Here are some points, one per row:
[ 0.8  -0.82  0.17 -0.81  1.21 -0.82  0.44 -0.26 -0.31  1.56 -0.49 -0.07]
[ 0.02  0.86  0.34 -1.58  0.97 -0.77 -0.21  1.06  1.42 -0.38 -3.18  0.34]
[ 0.16  0.05  1.7   1.1   0.05 -0.73  1.77  0.53  0.18  1.57  2.14 -1.81]
[ 0.71 -1.58 -1.69  1.32 -0.04  0.17 -1.18  0.33 -0.95 -1.4   0.46 -1.04]
[-0.33  0.73  0.75  0.68  0.06 -0.36  1.   -0.16 -0.07  0.22 -0.2   3.31]
[ 0.12  1.55  1.91 -1.2   0.73 -0.17  1.14  0.76  1.7   0.89 -2.11 -2.14]
[-0.04  0.86  0.57 -1.62  0.53 -0.28  0.76  0.26  2.01  0.4  -1.8  -0.29]
[-0.12 -0.13  1.79  0.06  0.81  0.67 -0.46  0.91 -0.17 -1.38  0.25  0.04]
[ 0.01  0.37  0.6   0.88 -0.28  0.56  0.51  0.9   0.62 -0.75  2.46 -0.63]
[-0.07 -0.99 -3.73 -0.01 -0.79  1.39 -1.85  0.4  -0.65 -1.33  0.08 -0.49]
[-0.43 -0.45 -1.13  0.45  0.65  0.91 -2.05 -1.39 -1.78 -1.7   0.61  1.75]
[-0.29  0.67  1.13  1.9  -0.62 -2.57  0.38  0.94 -1.21  1.44  2.3  -1.78]
[ 0.38 -0.72  0.66 -0.58  0.24 -0.23 -0.44  0.52  0.03 -1.31  0.68 -0.11]
[-0.87  0.57 -1.59  0.41 -0.98  0.79  0.82 -0.82  0.6   0.25  0.99  1.4 ]
[-1.41  1.49 -0.97 -0.17  0.46 -0.43 -0.7   0.66  0.85 -0.59 -1.65  0.75]
[-1.   -0.76  1.36  1.05  0.08 -0.04  1.11  1.15 -0.06 -0.9   2.49 -1.2 ]
[ 0.16  1.35  1.38 -0.85 -0.32 -1.79  0.93  0.69  2.01  0.85 -0.52 -1.16]
[ 1.41 -2.53 -0.64 -0.62  0.62  0.36  2.69 -0.42  0.09  0.94 -0.27 -3.22]
[ 0.14  0.41 -1.66  0.02 -0.45  0.37 -0.7  -1.29 -0.69 -0.26  0.14  1.65]
[-0.29  0.62 -1.88  0.18 -0.33  1.84 -0.38 -1.38 -0.97 -0.85  1.04  0.55]
[ 0.45 -1.97 -1.61 -0.01 -0.12  0.47  1.51  0.16  0.41  0.54 -0.17 -2.73]
[ 0.19  1.33  1.01 -0.6  -0.04 -1.25  0.29  0.75  0.68  1.69 -1.15 -1.7 ]
[-0.41 -0.07  0.97  1.38 -1.09 -0.49  0.53  0.81 -0.28 -0.54  3.35 -0.54]
[ 0.13 -1.8  -0.28  0.62  1.05 -0.29  1.03 -0.18  0.19  0.22 -1.61  2.8 ]
[-1.06  1.04  1.36 -0.14  0.21 -0.42  0.85 -1.02  0.14  1.   -1.29  3.31]
[ 0.08  1.28  0.54 -0.36 -1.42 -0.82 -0.45  0.87  1.15  1.08  0.62 -1.27]
[ 0.16 -0.57 -0.08 -0.21 -1.55 -0.18 -0.29 -0.13  0.65  0.56  1.47 -0.5 ]
[ 1.03 -1.89  1.63  0.13  0.82 -0.78 -0.21 -0.94 -0.91  2.4  -1.04 -0.3 ]
[ 1.16 -1.16 -0.98 -0.85  0.35  0.19  0.3  -0.78 -0.57 -1.19 -1.09  1.35]
[ 0.12  0.52  1.62  0.56  0.43  0.68 -0.78  0.35 -1.35 -0.5   0.53 -0.27]
[-0.45 -0.43 -0.73 -1.32  0.05  0.5   0.33 -1.3  -0.05 -0.61 -1.3   1.58]
[-0.34 -0.48 -2.46  0.99 -0.7   1.19 -2.84 -1.27 -2.32 -1.44  0.85  1.23]
[ 0.3  -1.34 -1.63  0.12 -0.92 -0.51 -0.74 -0.75 -0.6  -0.39  0.49  1.6 ]
[ 0.46 -1.21  2.48 -0.91 -0.54  0.76  0.12 -0.61  0.07  1.15  1.71 -0.87]
[ 0.32  0.18 -1.55  0.8  -0.52  2.09  0.06 -0.55 -0.62 -0.73  0.61 -0.3 ]
[-0.88  1.77 -0.64 -0.3   0.07  0.49 -0.69  0.37  1.13 -0.83 -1.58  0.92]
[-0.35  2.18  1.12 -0.27  0.84 -0.3  -1.48  0.88 -0.05  0.17 -2.44  0.11]
[ 0.06  1.09  0.18 -0.2   0.46 -0.2  -1.12 -0.04 -0.29  0.17 -1.38 -0.27]
These points spread out most along one direction. How far along it is each point below, from 0 to 99? 50 is the average, and the first point above lies past it.
[ 0.46 -1.21  2.48 -0.91 -0.54  0.76  0.12 -0.61  0.07  1.15  1.71 -0.87] 62
[ 1.16 -1.16 -0.98 -0.85  0.35  0.19  0.3  -0.78 -0.57 -1.19 -1.09  1.35] 37
[ 0.14  0.41 -1.66  0.02 -0.45  0.37 -0.7  -1.29 -0.69 -0.26  0.14  1.65] 31
[-0.45 -0.43 -0.73 -1.32  0.05  0.5   0.33 -1.3  -0.05 -0.61 -1.3   1.58] 39
[ 0.8  -0.82  0.17 -0.81  1.21 -0.82  0.44 -0.26 -0.31  1.56 -0.49 -0.07] 58
[-0.29  0.62 -1.88  0.18 -0.33  1.84 -0.38 -1.38 -0.97 -0.85  1.04  0.55] 28
[ 0.3  -1.34 -1.63  0.12 -0.92 -0.51 -0.74 -0.75 -0.6  -0.39  0.49  1.6 ] 31
[ 1.41 -2.53 -0.64 -0.62  0.62  0.36  2.69 -0.42  0.09  0.94 -0.27 -3.22] 65
[-0.35  2.18  1.12 -0.27  0.84 -0.3  -1.48  0.88 -0.05  0.17 -2.44  0.11] 58
[ 0.32  0.18 -1.55  0.8  -0.52  2.09  0.06 -0.55 -0.62 -0.73  0.61 -0.3 ] 35
[-1.   -0.76  1.36  1.05  0.08 -0.04  1.11  1.15 -0.06 -0.9   2.49 -1.2 ] 58
[ 0.12  0.52  1.62  0.56  0.43  0.68 -0.78  0.35 -1.35 -0.5   0.53 -0.27] 50
[-0.87  0.57 -1.59  0.41 -0.98  0.79  0.82 -0.82  0.6   0.25  0.99  1.4 ] 38
[-0.04  0.86  0.57 -1.62  0.53 -0.28  0.76  0.26  2.01  0.4  -1.8  -0.29] 66
